In the data rows, the value 128 means zero.
Some points, one per row:
[  0  96 121 195  95 150  55 175   8  94  61 135 146  96 120 135 201 128  36  22 104 152  71 183]
[ 47 147  79 113 195  93 226  91   0 108 137  79  85 175 167 157 179 229 225  73  56 175 186 118]
[108 189 148 190 131  34 178 145   0  99  84 141  43 133  87 114 182 190 197 171 114 136 147 177]
[ 30 155 130  78 145  72 201 117  79 102 184 109 175 144 216 103  90 145 202  60  57 167 213 145]
[ 19 113 149 157 147 115 185  96  27 127 116 123 118 122 188 183 196 128 107  98  57 173 145 117]
[ 52 124 106 124 103 154  38 173  93 113 112 145 194 145 117  59  67 125 103   5 166 121 111 184]
[107 119  76  90 183 142 187  91 108 119 150  98 113 171 151 157 143 204 186  86 103 153 169  88]
[170 108 156 153 114 170  93 115 182 176 104 132 122 102 125 160 163  51  49 191 137 108  68 107]
[203 130  67 119 150 170  79 129 159 150 107  91 105 159  76 112 140 156 141 139 167  96  73 119]
[172  80 131  83  83 211  10 165 255 135 160 166 238 113 112  76   8  55  45  75 210  93  98 127]
[155 163 139  96 108 108 106 145 171 151 152 118 170 129 141  72  72  77 153 143 128 107 120 154]
[157 145  98  66 192 107 248  63 149 134 190  76 102 164 177 170 140 182 229 156  70 156 200  68]
[177  73 150 146  94 211  44 131 255 165 109 151 156  88 109 155 133  40   0 163 173  99  53  99]
[169  80 159 132 111 188 100 113 251 166 134 143 149  92 143 174 135  47  32 173 138 118  90  83]
[ 38 151 116 140 131 114  90 145   8 132 101 138 154 163 137  71 103 133 141  38 133 131 128 183]
[ 54 150 158 180 124  51 174 148   0  67  99 174  83 128 108 126 148 196 173 105 123 155 202 165]
[154 137 129 180  88 109  77 185 100  87  83 157  93 103  43 102 136 155 112 145 180 105  95 172]
[ 83 128 141 105 124 139 104 125 115 135 144 159 183 154 159  91  62 105 129  59 149 130 156 142]
[ 53 148 139 108 145 102 154 111  54 134 145 139 161 161 181  95  88 125 167  65 107 147 177 145]
[ 68 131 108 133 103 148  35 171  82 123 103 141 180 142 115  61  87 115 108  34 159 115  95 186]
[156 123  39 171 158 201  25 137  40 167  35 104  75 188  32 107 185 178 107  91 201  91  29 149]
[160  81 139 181 113 192  42 149 137 122  74 220 107 141  40 128  98 152  54 103 252 103 105 118]
[213  87  61 118 141 223  39 128 219 158 104 119 126 154  57 125 119 142  81 116 210  89  58 100]
[164 137  91  83 177 129 193  86 150 136 162  87 106 160 147 151 133 175 195 146 105 140 162  85]
[  3 142 142 172 134  85 171 126   0 113  98 109 112 110 172 158 216 135 122  95  41 171 129 160]
[127 123 137 156 119 107 135 143  92  86 116 174  99 127  86 128 119 179 145 119 167 130 156 132]
[ 78 117 149 159 122 130 131 119  85 142 104 120 120 106 152 159 186  97  77 132  87 142 102 130]
[177 103 139 181  88 163  33 177 149 105  76 194 110 110  26 109 106 138  64 127 234  93  83 145]
[111 123 180  92 138  91 250  75 189 130 199 112 140  88 236 199 148  83 136 188  29 172 197  72]
[169 181 178 117 107  14 238 143 139  70 180 123  93  82 142 128 120 152 217 228  74 147 203 133]
[204  96 129  93  97 208  17 145 255 164 144 160 206 129 104  78  25  50  56 114 219  77  86 120]
[176 146 109 110 115 148  58 146 168 165 120 113 161 143 109  69  86  83 124 136 165  89  82 154]
[ 65 174  76 115 178  67 222 110   1 100 134  54  82 159 160 141 195 220 235 101  40 167 168 139]
[248 126 178 131 118 115 162 114 223 131 146 172  92 109  93 148  96 114 134 243 179 104 155  87]
[ 78 163 169 147 128  28 229 132  29  64 146 153  89 117 146 138 132 191 208 141  88 165 221 142]
[ 67 147 138 199 100  73 117 178   0  63  76 163  81 114  71 108 163 191 140  96 142 139 130 189]
[ 31 131 154 156 131  94 180 112  32 122 112 117 119 106 183 167 196 117 113 111  50 166 139 139]
[206 137 103  77 172 130 196  77 197 149 173  88 104 152 149 157 127 151 188 188 108 124 158  72]
[152 128  54 134 143 165  70 147 117 132  95  84 105 148  68 115 163 171 132 106 151 106  63 140]
[  0 148 167 158 134  56 223 111   0 104 126 108 109  99 211 175 216 131 138 106   6 193 169 149]
[226 119  59 102 139 177  86 135 229 144 124  76 116 133  77 126 143 148 131 159 152  95  69 108]
[178 159 154  63 128 100 172 107 215 152 192 113 173 134 183  96  55 114 181 171 109 118 173 113]
[113 110 181 115 126 120 197  96 193 137 171 126 147  86 203 190 148  73  96 176  63 156 158  83]
[243 100  83  89 144 195  94 112 255 155 147 103 130 142  93 137 108 129 116 166 175  96  93  78]
[237 121 168 123 106 113 155 128 243 110 162 168 109 103  97 140  83 121 136 219 175 110 162  93]
Then 12 other points, each followed by its number:
[157 130 113 151 129 187   8 140  95 194  66 156 143 179  77  64  94  85  86  95 217  73  54 161] 0
[245 126 178 125 115 115 158 115 229 124 154 175  98 110  97 145  91 119 136 232 178 107 159  86] 1
[156 211 169 169 141   0 239 116   0 113 115 121  31 129 116 133 178 166 239 239  81 138 175 153] 2
[219 101 128  93 110 215  20 134 255 186 137 163 195 148  99  77  25  56  71 127 230  73  85 114] 3
[157 142 144 188  85  98  76 183  91  91  82 166  93 100  45  96 134 148 116 158 182 103  95 175] 4
[133  93 184  92 112 128 198  97 255 124 198 125 169  76 214 190 124  61  90 179  63 155 172  71] 5
[113  98 172 112 138 135 206  77 186 147 169 129 137 100 204 200 151  80  95 171  72 159 163  69] 6
[123 125  48 148 159 172  72 140  58 137  76  95  95 173  67 117 173 193 135  73 160 114  70 144] 7
[151 170 162 152 111  43 183 149  82  83 134 144  82 106 106 116 130 162 191 188 118 131 168 154] 8
[ 69 141  57 149 155 127 112 144  10 108  86  84  93 159  96 120 190 209 163  60 111 138  97 156] 9
[250 138 142  94 123 169  76 112 252 199 145 134 161 143 118  88  54  41 114 192 189  73  94 111] 10
[150 141  95  67 192 108 246  65 150 132 188  77 101 162 182 171 140 188 226 154  67 153 201  66] 11
Which two of these numbered points are nearest to each point below, ignoring the direction in which the first points spread most? Their numbers follow each, nearest first.
[179  94 178 117 143 169 164  59 217 191 149 152 127 124 174 191 132  52  70 201 125 124 136  52] > 6 5
[157 151  93  67 178  96 242  79 155 122 186  59 102 144 175 167 150 184 226 165  55 153 184  78] > 11 10
[125  96 171 130 121 152 145 100 189 150 141 142 141  95 170 178 144  65  63 165 103 136 128  90] > 6 5
[249 140 195 118 141  90 219  81 206 144 168 173  78 126 127 165  93 118 173 255 155 119 195  66] > 1 10
[255 106  64 127 165 225  47 103 191 197  83 113  92 181  47 131 136 137 102 161 223  74  48  86] > 7 9
[110 133 102 162 123 179   0 157  52 175  55 150 147 173  74  56 100 101  85  61 209  86  51 186] > 0 9
[229  99  86  70 168 183 154  82 255 154 171 100 124 156 130 163 109 147 147 163 148 121 138  48] > 11 10
[205 128 113 139 154 210  24  99 124 233  70 159 126 202  79  84  86  72  88 134 236  62  60 125] > 0 3
[147 132  97 143 119 181   2 156 114 174  77 139 158 163  72  57  88  93  89  84 207  76  51 173] > 0 9
[105 126  59 145 127 149  59 172  78 104  83  94 122 133  73  98 162 179 123  63 143 119  69 170] > 9 7
[ 59 145 101 153 120 136  38 165  12 139  74 141 154 164 103  52 104 124 122  34 165 114  85 203] > 0 9
[162 137 161 151  88  86 135 162 152  77 131 162 109  91  86 118 111 146 135 171 154 123 146 144] > 8 4
[132 132  83 149 152 192   3 130  41 197  55 149 131 210  67  59  98 120 105  61 229  79  59 166] > 0 7
[191 127  98  74 162 130 195  92 213 133 180  84 116 138 156 157 128 155 186 173  97 136 157  71] > 11 10
[173 119 104  67 160 139 196  91 215 125 187  95 129 142 159 160 111 158 177 150 105 141 174  68] > 11 10
[126 139  62 139 174 140 126 111  40 143  89  87  80 178  99 130 178 193 170 107 126 124 104 130] > 7 9
[181 101 134 182  89 162  34 178 153 103  79 191 109 112  26 110 111 138  69 133 229  94  82 188] > 4 8
[112  99 173 110 146 141 206  70 182 152 171 129 135 109 206 202 151  87  97 165  74 160 170  65] > 6 5
[178 101 172 114 135 160 158  75 226 181 154 143 136 114 173 183 128  55  77 200 121 125 130  64] > 6 5
[ 97 122 166 126 131 109 191  99 136 138 151 114 128 101 191 177 167  87 112 166  57 156 147 102] > 6 5
[173 117 141  95 116 175  67 128 221 166 145 156 185 145 128  90  42  65  97 115 187  95 116 122] > 3 10
[141 139  31 195 162 181  18 148   0 168   9  87  56 186  15 102 216 187 116  90 185  86   4 171] > 7 9
[193 154 186 101 135  50 254  95 176  98 194 153  93 115 154 156  92 150 212 226 107 145 235  86] > 1 10
[199 159 100  54 168  90 246  83 209 127 203  52 104 127 175 162 143 159 224 208  53 145 179  75] > 11 10
[128 121 196  72 103  78 246 103 255 103 228 100 172  48 239 185 125  62 128 206  17 170 195  78] > 5 6
[123 152 156 146 108  58 183 148  97  70 137 152  96 103 114 131 130 174 175 154 114 183 177 143] > 8 1
[ 95 138 124 103 122 130 100 140 123 135 141 129 176 144 152  82  74 109 138  74 134 124 139 152] > 3 10
[139 142 119 129 133 157  60 129  97 178  95 143 148 169 109  73  91  91 119 105 180  93  92 154] > 0 3
[182  88 156 125 111 187 100 110 250 166 134 135 148  98 137 170 135  50  39 179 141 115  89  83] > 6 5
[ 42 113 181 100 117  83 236 106 161  91 196 120 167  71 238 186 148  99 122 127  15 190 203 101] > 5 6
Now 12 new points, numbered from 0 again:
[234 174  73 142 216 141 151  60  35 222  74  76  17 212  80 144 204 165 200 219 147  86  80  98] 0
[170 119  81 100 166 160 138 104 156 142 136 104 113 164 118 142 131 170 156 126 139 125 130  90] 1
[ 43 133 151 149  86  57 167 183  73  22 142 163 131  84 123 120 117 195 156  78 104 170 194 170] 2
[ 89 121 170 126 120 107 191 106 138 132 150 116 131  88 193 184 173  85  99 164  51 160 148 106] 3
[ 94 153 153 164 125  59 178 142  29  74 119 159  84 119 110 132 142 190 178 134 119 150 181 152] 4
[255 203 164  45 179  75 244  41 212 224 205  82 112 171 195 119  80  65 249 255  88 100 183  70] 5
[ 54 185 124 125 133  66 144 140   3 129 125 105 141 154 158  70 120 129 195  84  86 136 142 190] 6
[ 84 137  83 169 132 178   0 160   0 167  40 146 138 192  65  48 116 127  99  27 208  87  51 198] 7
[183 107 122 110 106 202  12 147 227 172 120 159 189 147  96  72  48  63  68 103 217  79  76 133] 8
[ 25 183 135 100 138  43 194 131  15 108 157 105 155 147 199  88 109 147 216  75  47 161 191 175] 9
[ 97 140 140  62 111 101 153 141 199 103 199 117 203 116 190  93  48 104 165  89  91 143 183 141] 10
[ 60 150  87  94 153  74 219 130  78  72 170  67 122 125 175 141 163 207 215  88  34 178 184 131] 11
Which two of these numbered points are nearest to each point below, ignoring the direction in which the first points spread most? Their numbers follow each, nearest first.
[ 61 130  84 167 111 171   0 182  20 143  52 148 162 163  72  46 107 125  85  13 197 100  51 208] > 7 6
[255 128  69 134 140 197  41 126 193 193  81  96  87 157  35 113 149 120 109 197 205  60  26 114] > 0 1
[138 135 152 163 112  93 134 151  86  90 110 171  91 119  81 121 124 166 143 143 161 126 151 145] > 4 2
[160  95 175 117 113 153 152  98 244 154 159 130 143  81 175 184 141  51  57 193 100 131 124  78] > 3 11
[ 39 192 133 107 141  41 196 129   7 115 151  96 147 146 192  86 119 144 222  89  50 158 183 176] > 9 6
[ 45 180 121 122 128  69 142 148  14 119 125 101 146 147 160  75 123 136 187  76  78 140 144 188] > 6 9
[134 131 156 168 122 101 136 139  77  96 104 180  87 129  89 126 125 165 137 143 170 128 151 134] > 4 2
[209  91 137  97 111 218  21 129 255 183 136 174 197 146 105  82  23  50  56 119 232  77  90 111] > 8 9
[204  93  79  96 166 213  96  93 206 164 130 129 125 178  94 141 104 150 122 121 194 107 113  75] > 1 11
[247  82  74 102 143 235  41 121 255 167 120 120 131 151  63 131 103 126  82 142 216  82  66  81] > 1 11
[112  95 137  57 110 163 109 135 255 109 200 154 229 126 177  99  14  96 112  58 145 136 177 113] > 10 9
[128 127 109 143  90 170   0 184 130 148  84 142 175 133  79  48  85  79  77  80 193  85  51 192] > 6 8
[140 114 164 131 106 134 144 119 196 147 142 118 138  82 161 167 152  62  75 185  90 130 109 108] > 3 8
[148 145 130  93 123 126 109 128 169 150 155 120 170 138 148  83  69  89 147 125 138 110 131 150] > 9 8
[ 82 132 179 114 133  80 244  90 134 126 178 104 126  82 226 196 177  92 132 179  12 174 178  94] > 3 11
[ 85 110  33 176 142 195   9 168  15 127  34 108 102 171  35  99 181 198  95  28 187 109  30 173] > 7 6
[ 81 111  37 182 131 188   6 177  20 118  35 106 102 160  38 100 188 194  87  24 179 112  28 182] > 7 6
[ 35 119  90 164  95 169   0 198  39 119  60 147 182 147  79  43  99 126  76   0 191 108  55 215] > 7 6
[167  98 174 113 117 150 153 104 243 155 159 126 145  84 170 179 137  50  65 198  99 128 121  82] > 3 11
[177 109 176 117 102 138 148 110 246 155 159 120 147  75 164 168 143  43  75 213  90 123 112  91] > 3 11
[156 151 125  92 123 123 110 132 172 149 152 114 170 140 142  82  76  95 151 127 131 107 127 145] > 9 8
[ 82 158 120 126 117 109  95 154  68 128 119 116 158 138 138  69 105 115 149  80 120 122 116 181] > 6 8
[247 159 195  96 141  56 255  79 212 127 197 141  74 110 153 168 101 128 216 255 103 131 222  64] > 5 3
[ 86 134 183 113 138  82 245  81 131 132 176 109 127  96 224 190 167  92 139 177  26 173 184  90] > 3 11
[137 113 121 104 133 183  64 126 169 164 127 154 177 161 125  89  61  90  98  80 187 105 114 126] > 8 9
[101 125 165 126 128 103 190 101 139 136 152 109 126  92 190 175 172  88 113 166  54 152 146 105] > 3 11
[121 125 187  95 138  89 252  76 182 138 193 104 132  88 231 199 161  82 137 204  25 167 188  73] > 3 10
[ 80 115 139 148  61  85 114 208 145  17 141 158 149  68  94 106 106 177 124  84 131 149 156 173] > 2 4
[184 106  62 111 170 199  89 108 156 159 110 111 106 182  83 133 130 167 133 108 184 105  95  96] > 1 11
[121 118  91  74 139 124 177 129 192  86 187  86 149 120 158 143 120 180 177  99  86 159 171 102] > 11 1
